In the rows, 128 means zero.
Each path below is one point turned by a fixed rotation once a step. After each direction that follows a path, write how fast that rotation turns it, in degrees a step (0 if it stays still).
Each turn is a multiple of 5 degrees from 10 to 175, or 0.
Path 1:
104	171	175	139	123	84	122	156	93	92	135	142	102	124	122	149	156	121	139	155	164	131	132	131	136	99	111
119	150	168	122	97	112	117	153	95	94	115	105	77	110	102	159	147	126	130	136	187	145	135	133	146	123	129
97	161	182	127	136	89	139	155	92	106	121	144	69	131	103	167	151	127	129	154	145	129	134	122	148	124	128
101	162	163	147	108	96	114	160	98	99	117	129	101	97	108	142	166	129	130	144	188	147	131	129	134	106	117
124	158	187	119	110	109	123	141	92	86	128	118	78	142	108	174	152	122	129	143	158	132	137	128	147	121	112
89	159	165	130	125	87	140	172	96	115	112	139	78	106	111	148	144	126	137	147	177	138	133	142	148	123	141
109	159	178	144	112	107	112	145	93	95	116	124	85	113	89	158	177	140	117	141	160	140	129	112	138	115	108
114	170	176	121	114	88	128	157	91	87	136	131	90	135	123	155	137	111	148	151	171	134	138	142	142	105	121
104	146	170	128	109	110	126	158	97	109	101	117	69	104	95	159	152	134	123	135	177	145	134	125	148	132	139
100	169	181	143	133	87	128	151	91	98	130	147	93	132	107	157	164	127	130	159	147	127	126	120	143	109	113
114	161	167	131	96	105	118	155	95	91	121	113	95	104	114	150	151	122	139	136	194	148	135	140	137	108	122
Directions:
119	122	126	120	136	127	141	134	130	142	119	131	110	125	122	134	119	131	127	127	122	128	129	130	136	144	145 -> 115
115	116	121	130	113	133	133	140	135	126	134	133	129	138	140	129	136	127	110	132	129	123	138	129	139	129	124 -> 0
128	122	119	132	114	137	122	130	132	132	118	116	128	108	124	121	132	135	125	119	147	139	127	129	127	130	133 -> 155
Path 2:
115	117	116	123	139	127	116	153	97	151	139	69	91	113	119	130	77	100	129	173	142	123	139	89	116	121	124
130	113	117	163	131	162	111	153	85	174	141	121	128	119	122	100	130	124	129	157	123	123	142	74	101	119	172
150	131	156	124	143	156	137	161	79	157	151	87	93	146	111	135	80	132	136	147	117	104	140	104	118	107	140
131	116	103	164	102	170	128	169	108	167	147	107	105	103	112	153	128	110	112	166	125	102	132	89	127	117	129
134	109	140	119	108	131	112	138	104	181	126	84	100	139	131	117	82	120	124	166	106	115	155	88	121	140	151
142	115	115	173	113	136	139	163	94	170	146	100	147	125	115	136	111	131	137	155	141	94	137	104	88	106	164
144	132	105	125	128	140	109	169	73	161	163	88	90	126	134	152	91	136	131	136	104	108	155	113	134	140	140
141	117	117	139	111	154	145	147	123	184	146	102	158	118	109	149	120	129	104	156	106	109	155	71	132	115	145
136	105	130	119	127	126	123	182	119	159	126	95	115	131	142	157	63	123	109	155	126	107	138	108	109	142	162
132	101	103	142	125	126	118	151	85	174	143	94	143	96	112	148	129	119	139	133	156	103	160	88	120	130	161
135	144	112	119	157	130	120	158	87	144	158	96	129	125	134	128	75	125	108	144	99	116	150	71	112	131	144
Directions:
136	143	129	127	138	147	134	135	123	125	144	135	128	133	124	133	134	140	124	121	113	129	129	128	139	123	123 -> 85
120	127	111	137	129	134	120	149	134	123	133	135	122	125	139	129	123	130	124	140	133	138	121	143	129	130	130 -> 140
Path 3:
145	121	120	148	98	113	111	108	139	141	166	162	202	104	123	101	172	111	134	116	159	95	111	131	122	137	119
126	123	73	128	100	108	131	114	131	153	173	148	167	98	109	96	173	103	156	125	148	125	85	119	124	154	111
97	107	80	116	107	96	149	99	131	145	167	138	126	94	118	108	166	130	144	120	153	122	129	112	128	184	107
113	101	132	120	107	89	134	85	133	136	161	154	140	99	140	102	156	147	125	104	176	92	153	126	129	160	90
149	111	143	134	81	99	121	87	111	146	167	157	171	108	132	95	148	145	131	107	163	100	110	135	117	130	101
133	125	100	147	64	123	133	110	108	167	173	142	171	93	121	107	159	127	122	132	142	123	88	116	104	148	120
102	120	77	146	103	127	155	114	141	161	167	139	152	85	128	111	164	113	113	131	151	105	132	109	110	166	118
110	100	108	137	126	105	146	95	162	141	163	149	154	91	122	106	162	108	142	103	167	83	151	135	127	153	105
139	98	130	126	92	92	109	87	134	125	160	153	160	102	113	102	157	124	172	99	161	97	119	140	129	155	117
133	118	109	123	74	93	105	104	109	139	166	152	164	107	126	99	167	141	141	128	155	132	95	106	129	171	115
106	128	91	123	100	99	148	114	118	162	174	147	154	104	138	100	168	144	99	135	166	122	111	105	130	158	91
Directions:
124	123	123	127	114	128	127	126	115	128	131	120	118	121	119	134	124	133	141	128	114	137	122	124	118	144	143 -> 100
138	116	137	127	118	128	124	114	138	120	115	125	110	120	135	128	125	126	136	125	132	117	142	131	130	131	123 -> 80
